Each row is where one point has got to under a steady rotation. How many ticks took it there?
The counts run from 0 to 576.
[ -2 -13   6  16  -7  -4   4  -6 -12 -13   4   6 -10   8  -6  -8   5  10
 -18   9   5   9  14  -1   4   0   2   9 -12  -2   2   6  -2  -2  19   3
   5   4 -22  -3   2  -2   0  -8  -6  12  23  19   3  -3  13   0 -13 -20
  -8   0 -11  -1  -6  -3  -7  -5  -8  -3   5   1 -11 -13   3 -12   9   0
 -17   2  -1   0  -3  -8] : 278
[ -1   0  12   7 -15   7   0   2   3   9  13   4   2  -6  -5  -7   8   9
  19 -12  10  11  10   3  13  -5   4   7  14  14   8 -11  -3 -15  -1   2
   0  -5   5  -9  -5   3 -16   6  -4 -13 -10  10   6  -2   3   7   5  13
   0  12  13   2  -9  -5  12   5  16  -3 -16  -4   3  20  -8 -10   2  -1
  11   7 -16  -4 -10  -1] : 145
[ 19   6   8  -6 -15   9   1   0  -8   0   6  -3  -6  -3  10  -9  -6  11
 -16   8  -2  -6   5   5 -12   4  13   7  -2  -4   9   7 -22  -1  -1  -4
  -6 -11   6   4   0   4   6   6 -23   1  -6   6   0   8  -4   0   8   1
 -17  -4  -8  -5   4  -7  -4 -31 -18   1  -7  -3  -1   3  -1 -15   0   4
   1 -18 -10  10 -10   2] : 532
[ 16  -4   4  -2 -18   7  -7  -3 -10   0  -2   1  -7  -2  -2  -7  -6  14
  -9   8  -5  -2  13   3 -24  10  12   9  -5   9  10   5 -16  -6   1  -3
 -16 -10  -3   1  -1   3   5   2 -31  -6  -5   0   7  -1  -3   1  10   2
  -4  -3  -9  -7   1  -5  -2 -24 -16   7  -4  -4  -7   6  -7 -11  -2   6
  -2  -6  -9  13 -14  -3] : 42
[  4 -12   4  11   6 -14   7  -5  -2  -2  -6  11   5  -5   5 -24  17  17
  -4   6  20   1  -4  12   2   4  -9   3  -1  -6 -15   1  -1  -3  17   7
  -2   5  -3   7  18  11 -15 -14   5  10   4  14  -3 -14  -2   1 -13  -6
 -20   6   5  11   2   8 -15   7  -8  11  -1   5   2 -13  -3   2   9   2
   2  -4  -5   0   0  -1] : 265
[ -5 -18  -5   9   1  -8 -14   6   2   5  -1   9   7 -10   5  -6  11   1
  18  -6   3   1  12  -9  12  -5   4  -1  -8  23   1  -1   5  -4  13  -6
  -3  -2 -13  -6   3 -10  -1  -5   4 -11  11   8   7   1   4   0   1   2
  13   7  -2   3 -18  -4   3  17  13 -30  -1   0   5  -4   8   3   0   9
 -13  10  -7  12 -10 -11] : 111
[ 10  -7   5   1 -16   5  -6  -5  -9   3   4  -3  -6  -2   4  -4  -4   7
 -13   5  -3   0  11   2 -15   4  13  13  -3   3   9   9 -22  -4   6  -6
 -13  -6  -9  -1  -2   1   9   2 -27  -7  -4   4   5   2   1  -2   7   0
  -6  -1 -11  -8  -5  -8  -3 -27 -18   1  -6  -9  -8  -2  -1 -12   4   6
  -4  -8 -11  17 -14  -1] : 39
[ -4  -3  12   1 -10  -5   1   3   0  13  -3  -1  -5  -5  -4 -10   7  24
  11  -5  12   4  17   0   1   7  -5   4  12  14   8  -9  -3 -10   9   3
 -17 -11   1  -9  -5   6 -11  11 -13  -6 -14   9   4  -9   1   8   1  10
   1   9  10  18  -1   1   6   9   7   9 -17  -6  10  16 -20  -5  -5   8
   8  12 -11   4  -9   4] : 347
[  3 -11  -2   2  -3  -7  -4   6   1   1   2  11   3  -4  12 -17   7   6
  13   1  13 -11  15  -3  11   4  -2   1  -3  16  -7  -3  -4  -7  12 -10
  -3 -10 -11 -11   6 -10   3   2  -6  -5  15  19   8   9  -2  10   1  -1
   9   1  -7   6  -2  -1  -1   9  -6 -30  -4  -7   6  -7   1   9  -6  25
 -17   9  -6   8 -13  -5] : 313
[ 13  14   7   0  -5  10  -3  21  -1   2   3   8  -5 -14  -2   0   2   4
  -5   5  -1   9  -9  -5   3  13  24  -7  -5   1   0   4  12   3  -4  15
   9  -8   6  20  -1   6 -25   3   4   7  -3  10  -9   8  12  -3  -9   4
  -5  -2   0   9 -10 -18   5  -3  13  -1   2   8  15 -10   6  -8   5  -3
   6 -20  -4   4   7   2] : 166
[  7  12   1   5   0  -7  -9  18  -4   3 -12   1 -15 -20  -6  -2   4  13
 -12   9  -4   5   1 -10 -11  18  18 -11 -14   5  11   7   9  -1   9   9
   1 -12   2  17  -5   6 -13   2  -9   7   1   2  -3   6  12  -8 -13  -9
   5  -5  -4  16  -8 -15   0   2  11   1  -1   1  11 -16  -1 -10   2  -3
   5 -10  -1   9  10   9] : 368
[  1 -12  -3  -9   6  -6   4  -5   2  -6  -1  -7  17   0  26 -16   7  22
  12   2   9  -1   7  -4   3 -14  -2   3 -12   4   2   2  -7   0  10  -2
 -12  -6   8  -6  13   3  10 -10   5  15   0   4   0  -3   1  10   7  -2
 -12   2  -8  11  -7  10  -4   4   2 -16  -8  20   7  20   2  -1 -11   5
 -14  -6  -3   8 -10  -9] : 300
[  9   2   6   2  -9  -3  -8  13  -4   6   4   8  -9  -4   8  -9  -4   2
 -12   2   1 -15  13  -6   7   1  11   2  -8  13   6   0 -11   3   3  -9
   9 -12  -5   1  -5 -12  14  15 -15 -11  15  17   1  10  -8   2   5   3
  -2   3 -15   8  -4  -9  -4  -6 -12 -29  -3  -8   3 -14   5  -2  -3  15
 -10  -5 -10  10 -10  -2] : 322
[  4  -3   4   5  -6  -5  -7  11  -7   8  -1  11  -7   0   8  -8   1   2
 -11   0   0 -16  17  -7  11   0   6   2  -7  12   5   1  -9   5   8 -12
   8 -10 -11  -3  -3 -14  12  14 -11 -11  17  16   2   6  -9  -2   1   3
  -1   5 -11   9  -6  -6  -2  -5  -8 -27  -3  -7   5 -16   6   0  -1  16
 -15  -1 -11  12 -12  -2] : 320
[ -1  -3  14  10 -17   6  -4   5  -5  11   7   8  -4  -4 -10  -6   4  11
  14 -12  10   9   9   0  10   0   2   3  10  19   2 -15   2  -6   0   3
   1  -6  -1 -10  -7   3 -22   8  -1 -13  -6   9   6  -4   2  10   0  20
   6  16  19   6  -6  -4   7   8  17   6  -8  -9   9  13  -8 -10   1   1
   8  14 -13  -2  -8  -3] : 148
[ -2  -5   5   8  -5   0   0   1   5   3  11  10   8 -17   5 -11  10  -7
   5 -17   3 -14 -10  12  19  -7   6   4  10   5   8   0  -4 -14  -1  -7
  14   2  16   3   2   0  -5  -8   5 -19  -4   1  -2   4 -15  -9   2  -3
 -13   9   9 -10  -3   4  -1   2  -2 -13 -10  -1 -10  -3   4 -12  12 -16
  20  -1 -22  -2  -5   3] : 426
[  2  -5   5  12 -11  -1  -2  -5  -1   1  14   9   6 -20   0 -15   7  -3
   5 -16   8  -7 -13  13  12  -5   5   1   8   8   2  -8  -7 -20   0  -7
  14   1  14   0   4   4 -10  -6   0 -19   0   1   3   8 -11   0   3   1
  -6  10  15 -13   1   3  -7   0   0  -6  -7 -10  -9  -2   3 -16   8 -14
  24   5 -19  -4  -5   2] : 429
[  0 -11   6  19 -13   2  -6 -12 -11   6  13   6   4 -14  -4 -11   8  -2
  -1 -18   7   2  -4   7   8 -11   4   4   5   7   2  -2 -12 -10   5  -7
  11   8   1  -5   3   5 -14  -3   0 -19   1  -1   8   0  -7  -4   0   5
  -6  16  22 -17  -7  -1  -6  -9   7   5  -5 -13  -7  -2   5 -16  13 -15
  17   4 -18   0  -6  -1] : 433
[  1 -10   8  -4   2 -12   2   2   4  10 -17   5   2  -6   2 -13   8  23
  -1   0   4  -8   8   8 -12  11  -2   9   2   4   2  -2   1  -1   7   6
 -19  -5   6   8   6   9   0  -3  -7   0 -17   3  -6 -23 -13  -3   0   5
 -18   9  -3  23   0  10  -5   8 -11  17 -10  10   3   6 -16  -1  -2   4
   6  -2 -12   9 -12  -1] : 56
[ 15  -9   9  -3  -4   5   3   2  -3  -1 -12  17   5   2  -6 -12   1  17
  -2   2  -1  -7   4  13 -14  12   3  11  -1  -2  -6   0   7   7  -3  13
  -6  -1   9  14   9  11 -11 -10   0   5  -6   2  -6 -20 -13  -1   0  10
 -22   6  -1  10   5  10  -8  -1 -15  22   5  19  -3   8  -7  -2   4   1
  -1 -10  -6  -1 -11 -10] : 254
[ 12  12   2   7  -5   1  -9  10  -6   7  -2   6  -1 -13   3 -12   4   7
  -8  -9  -6 -15   6 -10   3 -16  14 -11 -11  16  19  -1  -6   3  -2  -6
  23 -11  23  11  -5   1   2   9  -9 -13   8  -5   3   6 -18 -13  11   2
  -8   5   6   4  -5  -3  -2  -4   7 -17  -5   3   3   1   4 -12  -2 -11
   4 -12 -10  -1  -4   5] : 129
[ -7  -6  16   2  -7  -8  -4  11   4  15   1   2  -8  -8  -2   0   2  11
   5  -4   9   9   9   0   8  13   5   9   8  10   0 -10   3  -6   9   6
 -16  -6 -13  -3  -7  -3  -6  10  -5  -8 -14  19  -7  -9   9   9  -7  16
   4  15  -3  24 -11  -9   5  12   5   1 -14  -7  12  -3 -10  -4   1  12
   6   8 -14  13  -7  -3] : 353
[  9  -8  -8  -8  -3  15   0  11  -3  -3 -14  16  10  -9   5  -5   8  -2
  12  -3 -11 -27   0   5  -3  20   4  -2  -5   5   1  17  10  11  -5  -5
  -9  -7   9   7  10   3 -20 -14  12   5   5 -12   3  14 -11 -10   2   0
   2 -10   4 -12   7   8   3  -6  -4  -3   3  18   1   6  12  -2   0   2
  -6  -8  -7   7  -9   0] : 212
[  5   0  -2  -1  -4   5  -4  16   9  -1  -2  20   9 -19  -2  -9   6  -5
  15  -9  -9 -25  -4   8   8   8  11  -3  -1  14   9   4  11  -8  -8  -4
  11  -8  22  14   2  -2  -8 -11   3 -14   2  -6  -2  10 -18 -13   4  -4
  -3  -5   0  -8   1   5   5   9  -4 -18  -3  13  -9   0   5  -7   1  -8
  10  -4 -15  -2  -5   3] : 418
[  2   4   8  10  -8   4   1  -1   0  10   5  -2   4  -8   0 -11  13  15
  12 -14   8   3  13  -4  10 -16   0   0   8  15  19  -4  -9  -7   3  -4
   8  -5  16  -5  -5  10 -16   6  -5 -13  -6  -3   9  -2  -6  -6   8   5
  -9   8  22   0  -6  -1   9  -1  18  -3 -16  -1   3  20  -9 -11   2 -11
  10   0 -14  -6 -10   7] : 140
[  1 -11  -3 -11   4   1  11   8   1   0 -13   9   8  -2  17 -13  14   8
   9   1   1 -30  10   4   7  15 -12   2   0   1   2  17  -1  12   6 -12
 -13 -11   3  -3  12  -1  -8  -8   9  10   5   2   2   8 -12  -6   0  -5
  -9  -8  -3   5   8  14   2  -3 -12  -9  -8  15   5   6   3   4  -6  15
 -13  -3  -9   9 -12   3] : 15
[ -1  -1   9   5  -4 -12 -10  14  -7  15  -9   5 -13 -13  -4   1   2  11
 -12   0   2   5   2  -6  -2  17  10  -3  -5   8  -3  -5   7   4  13   8
  -8  -6 -14   7  -5  -1  -9  14  -3  -3  -5  12  -6  -6   9   1 -12  13
   8  15   1  25 -11 -14  -4   8   9   6  -2  -9  19 -16  -2  -5   2   6
   4   1 -10  18   0  -1] : 359
[ -3 -13   5   4  -8   0   5  -4  -1   1  13   9   5 -12  11 -12   7  -9
  -1 -11   7 -19 -10  18  17   5  -3  10  11  -5  -4   6 -14  -8   3 -12
   2   3   0  -3   9  -2  -3  -8   5 -10   0   6   0  10 -12  -3  -3  -2
 -14   6   5 -14   5   7  -7 -11 -17  -7  -9  -9 -12 -10   9 -11  12  -3
  14  -2 -21   5  -8   4] : 227
[ -9 -12  -4  -2   8 -16  -1  -8  -4  -3  -9  -9  12 -11  11 -13   7  21
   7  -8   2   1   1  -7   0 -16   1  -5 -18  11  14  -3   2  -5  15   0
  -8  -4  13  -3   3   4   9 -12   5   9  -3  -9   1  -7  -1   4   5  -4
  -1  11   2  12 -13  11  -7  18  15  -9  -8  17   4  19  -2 -13  -9 -12
  -1   5  -4   6  -3  -5] : 98
[ -5 -16  -8   3   4 -13  -8  -3   1  -3  -2   0  13 -15  10 -15   9  15
  23  -5  10   4   3  -7   2  -6  -1  -5 -12  21  -1  -7   5 -13  13  -2
  -9  -6   2  -9   7   0   0 -12   5   0   2   0   8   3   5  11   2  -1
  14   8   2   5 -13   3  -4  24  18 -21  -4   4   6   8   0  -1  -7   4
  -4  13  -5   9  -5  -9] : 105
[ -4  -8  -1  -5   1 -14   1  -4  -3 -10  -7  -7   7 -11   7 -11  -1  24
   2  -4   0  -1  -1  -4  -5 -11   5  -5 -21   9  16  -8   6 -10   8   5
  -4  -8  19   2   0   5  13 -12  -1  11  -1  -6  -4  -2  -1   9   4  -6
  -2   7  -5  13  -7  11  -9  19  10 -10  -6  17   1  21  -6 -19 -13 -14
   3   3  -2   3   1  -6] : 95
[  4   0  16   4 -16   7  -8  15  -6  11  10  12  -6  -7  -9   3  -5   2
   2  -4   3  11  -1   0   9  12  18   5   3  11  -8 -12  12   1  -4  12
   1  -5  -8   5  -7  -2 -18  11   5  -9  -5  16  -7  -1   9  11  -5  25
   6  16   5  12 -10 -16   3   5  13   2   0  -5  13  -3   1  -8   4   4
   6   0 -11   6  -3  -9] : 156
[ -2 -14   9   0  -3 -17  -1   3  -5   6  -9   8  -7  -8  -1 -11   2  16
  -7   5  13  -1   1  10  -5  24  -3   7   2   2 -13  -5   3  -5  16   6
 -20  -5 -16  -1   5   3  -6   1  -5   3  -6  19  -6  -9   2  12 -13   6
   0  12  -4  21   1   0 -11  10 -10  13  -4  -8   8 -14 -10  -1   2  15
   5   7 -10  14  -4  -1] : 556
[ 17   8   4   1 -11  -3  -7  12 -11   2   0   7 -11  -8   6 -12  -6   8
 -17   3  -1 -16  10  -5  -2  -1  11  -5 -13  11   9  -2 -12   1   1  -9
  12 -16   4   3  -6  -7  14  17 -22 -10  13   8   3  12 -11   2   6   1
  -2   0  -9   8   1  -8  -8  -8 -11 -20  -2  -9   5 -10   1  -7  -7  10
  -5  -7  -8   8  -7   1] : 325
[ -1 -11  -2 -11   3   0  11   9   3   2 -10   9   8  -1  19 -11  15   6
   9   0   3 -29  10   5  10  14 -10   3   3  -1   1  15  -2   9   7 -12
 -13  -9   3  -5  12  -5  -5  -9   9   9   4   5  -2   7 -12  -6  -1  -6
 -12  -8  -4   7   8  13   2  -2 -15 -12 -10  13   3   4   4   5  -1  14
 -11  -3 -10   8 -14   3] : 16
